In the data rows, 500 means zero.
Here are some numbered points:
[470,499,381,638,730,313,668,681,741,380,549,735,327,342,318,758,331,547,690,288,723,652,544,594] 0
[289,459,524,280,511,313,584,611,692,430,359,368,450,420,470,772,614,412,488,368,597,637,626,537] 1
[490,218,650,802,615,493,644,265,559,492,433,539,383,409,671,384,610,379,661,551,531,342,490,586] 2
[766,350,478,602,554,576,305,433,661,399,340,404,413,284,647,460,304,352,578,641,605,425,278,395] 3
[441,667,451,452,777,717,301,626,689,607,715,686,562,629,697,405,713,468,245,280,172,286,514,316] 4
[308,329,461,141,444,160,554,526,676,397,405,483,424,410,407,745,396,447,621,571,433,547,555,480] 5
[745,549,454,222,322,492,382,700,341,626,298,213,607,355,211,625,288,467,209,621,485,424,451,451] 6
[608,401,475,546,489,542,317,72,384,594,523,223,548,736,489,418,467,183,501,774,591,394,369,554] 7
[436,359,339,328,369,523,732,805,626,520,450,445,559,301,580,756,744,661,608,616,681,676,380,438] 8
[226,332,535,241,633,499,581,771,592,214,34,496,402,72,448,900,489,414,765,413,505,528,650,601] 9
[499,631,365,495,215,630,606,625,493,504,466,569,514,419,478,316,499,623,542,660,692,717,420,437] 10
[408,497,711,944,864,451,549,375,542,489,597,692,350,574,558,385,553,455,474,553,478,349,568,422] 11
[531,630,329,596,152,669,558,358,542,260,505,301,462,489,317,482,585,514,537,368,552,264,787,342] 12
[510,244,841,748,375,826,640,73,425,471,241,243,491,454,595,438,891,526,358,610,482,498,485,568] 13
[354,504,424,595,429,584,513,772,682,474,624,642,343,431,426,330,668,596,659,412,422,624,353,724] 14
[514,597,617,830,689,594,330,427,377,472,637,686,357,825,366,501,393,268,602,425,490,294,773,503] 15
[527,557,384,401,364,134,519,570,666,756,200,451,648,296,413,570,378,872,692,471,803,693,670,681] 16
Which point above is nearest to each new point by angle? Its number follows each.
[423,694,282,273,677,569,692,810,695,358,421,590,366,333,429,750,463,554,687,536,569,564,663,267] 9
[535,566,346,382,528,107,653,212,540,675,475,614,518,496,344,565,320,590,562,440,661,528,712,509] 16
[578,602,278,427,233,426,447,728,480,624,253,559,609,234,336,366,538,887,806,461,752,593,634,660] 16
[441,738,518,616,635,675,498,611,730,839,522,518,394,629,835,362,700,577,115,552,439,711,467,296] 4
[709,480,420,640,492,450,441,361,535,839,589,337,768,715,406,161,547,617,543,621,612,635,545,656] 7
[403,382,509,394,379,613,508,366,456,492,603,608,423,435,507,601,637,522,783,633,472,619,218,463] 8
[535,504,398,606,692,354,296,328,676,776,519,593,458,357,818,366,350,621,628,685,484,720,564,748] 16
[525,491,374,476,368,209,638,182,342,704,608,327,655,530,356,400,383,733,550,579,557,431,741,475] 16
[650,431,550,492,583,622,486,201,545,898,92,489,482,391,190,84,362,276,495,705,581,597,536,659] 7
[306,568,848,668,915,407,464,270,597,567,727,615,451,639,528,538,441,353,263,518,406,410,455,426] 11
[385,651,563,398,444,527,500,674,534,248,715,497,354,421,432,679,509,530,513,337,388,489,263,454] 14
[457,567,561,575,381,426,603,331,578,461,476,509,555,430,0,492,503,632,525,714,645,565,634,614] 16
[255,328,895,536,597,446,521,382,726,101,388,392,281,505,519,903,660,306,253,321,363,346,513,143] 1
[399,470,601,365,451,359,591,901,500,523,400,551,414,497,311,465,442,464,285,552,596,531,476,465] 6
[537,394,672,321,650,596,270,732,292,406,456,643,618,464,774,335,512,462,351,336,150,259,302,525] 4
[602,376,618,503,387,345,372,785,532,373,373,189,447,552,533,510,450,341,835,393,552,464,512,561] 9
[390,527,447,574,497,512,678,600,561,341,639,541,530,652,693,593,751,494,412,374,419,345,786,413] 4
[718,667,339,605,288,329,593,194,420,449,707,544,626,640,356,476,166,574,560,675,638,463,562,643] 7
[472,557,553,497,418,433,667,641,661,635,381,595,510,483,169,487,310,554,692,649,787,756,489,681] 16
[370,376,524,682,713,408,576,715,686,349,310,425,383,390,623,654,788,570,882,270,626,556,429,545] 9
[607,493,428,878,330,670,410,144,372,412,606,595,426,726,660,230,612,555,599,332,554,362,581,494] 15
[605,486,532,271,653,387,510,702,655,302,267,504,595,422,697,473,712,520,695,173,526,407,535,394] 9
[495,401,433,616,771,233,442,404,701,902,534,531,597,489,606,332,532,677,535,390,554,523,650,496] 16
